[[129 129 129 126 126 130 133 134 129 130 129 130 126 127 138]
 [132 128 125 129 123 128 126 120 106 129 128 127 127 128 138]
 [128 129 134 130 125 128 131 124 137 119 129 127 127 128 126]
 [126 125 126 128 127 126 130 124 121 132 128 129 132 125 129]
 [130 129 128 127 133 127 126 127 126 130 127 128 131 129 127]
 [127 131 131 129 127 131 128 125 133 132 128 130 132 131 124]
 [127 127 128 136 129 131 126 118 138 136 127 127 128 126 127]
 [130 129 133 128 125 128 131 129 117 134 127 129 127 130 115]
 [126 129 129 122 126 130 129 122 132 133 129 130 127 127 129]] -> 128

[[117 138 116 143 114 139 137 114 116 141 108 110 142 116 113 119]
 [126 115 125 135 122 121 150 123 130 122 130 116 116 134 123 119]
 [111 122 114 136 120 128 134 105 120 135 126 119 132 122 112 114]
 [138 118 127 129 141 118 113 124 132 135 135 144 127 125 116 134]
 [124 141 124 112 118 138 130 129 114 121 135 122 124 125 132 114]
 [135 126 126 118 112 116 126 131 130 117 124 117 114 135 132 115]] -> 111

[[110 124 145 109 129 136 121 131 133 123 139]
 [150 134 109 145 128 124 137 125 120 130 113]
 [139 112 158 144 120 115 114 130 144 130 138]
 [142 135 103 143 130 118 137 126 119 132 115]
 [116 116 156 119 125 126 116 132 141 127 144]
 [152 120 138 151 122 117 124 126 134 129 126]] -> 139

[[129 134 145 149 140 131 129 128 128 128]
 [148 139 130 128 128 128 128 129 134 146]
 [133 129 128 128 128 129 131 141 149 143]
 [128 129 135 146 149 138 130 129 128 128]
 [136 146 148 138 130 128 128 128 128 129]
 [128 128 129 135 146 148 138 130 128 128]
 [128 128 128 131 140 149 144 133 129 128]
 [128 128 128 128 132 142 149 143 132 129]
 [128 129 133 142 150 143 132 129 128 128]
 [150 143 132 129 128 128 128 128 132 142]
 [129 134 146 149 138 131 128 128 128 128]] -> 133

[[130 137 141 139 116 128]
 [123 124 121 131 137 132]
 [134 138 136 140 113 133]
 [127 130 122 124 133 133]
 [127 129 126 127 129 129]
 [133 129 126 121 117 126]
 [130 135 133 138 121 133]
 [125 121 141 155 122 127]
 [134 131 139 146 110 130]] -> 134
---
[[124 126 143 113 124 138 133 124 141 132 124 126 118 150 136 138]
 [124 121 132 122 119 123 127 134 126 131 130 127 135 120 127 121]
 [117 122 118 125 124 109 131 121 131 109 116 115 117 107 124 117]
 [124 125 132 131 130 125 126 134 126 133 119 129 134 110 117 121]
 [124 135 130 133 135 131 120 134 120 126 120 135 131 131 123 141]
 [130 130 120 135 134 129 130 131 127 135 139 131 121 125 129 131]
 [138 134 111 138 125 121 119 132 119 125 135 126 133 122 127 134]
 [129 125 115 126 129 125 117 121 116 121 128 120 119 128 120 124]
 [122 118 107 122 131 119 113 129 108 124 129 118 123 113 118 120]]	124

[[131 123 137 152 116 116]
 [123 125 131 152 109 116]
 [119 127 131 152 109 116]
 [119 127 131 152 109 116]
 [120 127 131 152 109 116]
 [132 123 137 152 115 116]
 [123 125 131 152 109 116]
 [121 127 131 152 109 116]
 [123 133 132 138 121 116]
 [123 133 134 141 119 116]]	131

[[135 124 133 129 128 121 130 127 129 130 124 127]
 [120 130 133 131 125 109 128 128 125 124 129 116]
 [123 130 125 127 131 122 124 128 125 126 131 119]
 [144 129 129 129 126 146 125 128 128 121 130 123]
 [115 138 134 129 127 120 124 131 131 125 129 127]
 [121 127 131 127 130 102 120 125 130 131 128 128]
 [120 124 129 129 127 140 128 129 127 132 131 135]
 [125 124 126 130 123 121 124 129 127 129 129 127]
 [141 130 126 125 127 146 127 127 130 128 130 133]]	135

[[107 134 121 126 112 116 135 124 114 133 129 113 125 139]
 [135 138 125 130 135 130 130 131 126 139 132 131 135 129]
 [125 126 116 128 122 118 128 123 122 127 125 123 129 127]
 [138 125 124 126 131 134 123 128 128 132 125 128 128 123]
 [125 117 126 127 126 130 118 119 128 119 132 129 115 137]
 [126 135 127 129 128 122 139 136 126 129 130 127 135 119]]	107

[[141 122 118 128 129 112 132 140 126 136 135 133 116]
 [104 113 137 113 138 116 122 120 133 130 153 128 134]
 [131 128 132 139 120 134 135 110 112 143 132 130 115]
 [136 133 122 106 129 117 122 144 121 134 137 136 119]
 [128 111 127 112 134 135 134 154 113 126 115 128 103]
 [111 138 130 121 122 130 144 133 129 119 134 118 146]
 [132 130 131 131 131 127 136 129 131 148 127 140 127]]	141

[[121 129 132 132 124 130 132]
 [122 106 150 143  98 142 116]
 [118 120 133 131 124 143 128]
 [121 130 117 121 135 139 133]
 [134 126 130 122 133 130 124]
 [123 125 130 123 127 143 130]
 [121 119 133 122 113 143 133]]	121
---
[[108 141 118 153 133]
 [115 141 130 151 110]
 [143 141 138 111 120]] yields 120

[131 140 149 133 146 134 115] yields 115

[153 139 140 155 123 131] yields 131

[107 120 145 138 135] yields 135

[157 146 115 125 120] yields 120

[137 130 128 127 157 126] yields 126

[109 112 120 154 142 111] yields 111

[[102 111 124 143 141 143 118]
 [146 129 102 114 116 127 129]] yields 129

[113 155 123 128] yields 128

[137 151 111 110] yields 110
---
[[115 131 126 127 131 125]
 [102 136 115 126 129 124]] | 129

[150 157 145 136 138 144] | 138

[[128 118 133 150]
 [125 137 149 108]
 [119 106 136 121]] | 136

[119 132 138 133 121 157] | 121

[120 117 102 127 126 128] | 126

[114 104 121 128 144 121] | 144

[[132 121 124 127 125 125]
 [120 106 119 127 119 127]
 [111  99 115 127 113 126]] | 113

[151 128 141 109] | 141

[142 128 105 151 125] | 151

[[106 142 116 125 107 122]
 [123 138 139 150 152 122]
 [122 151 112 118 123 138]] | 123
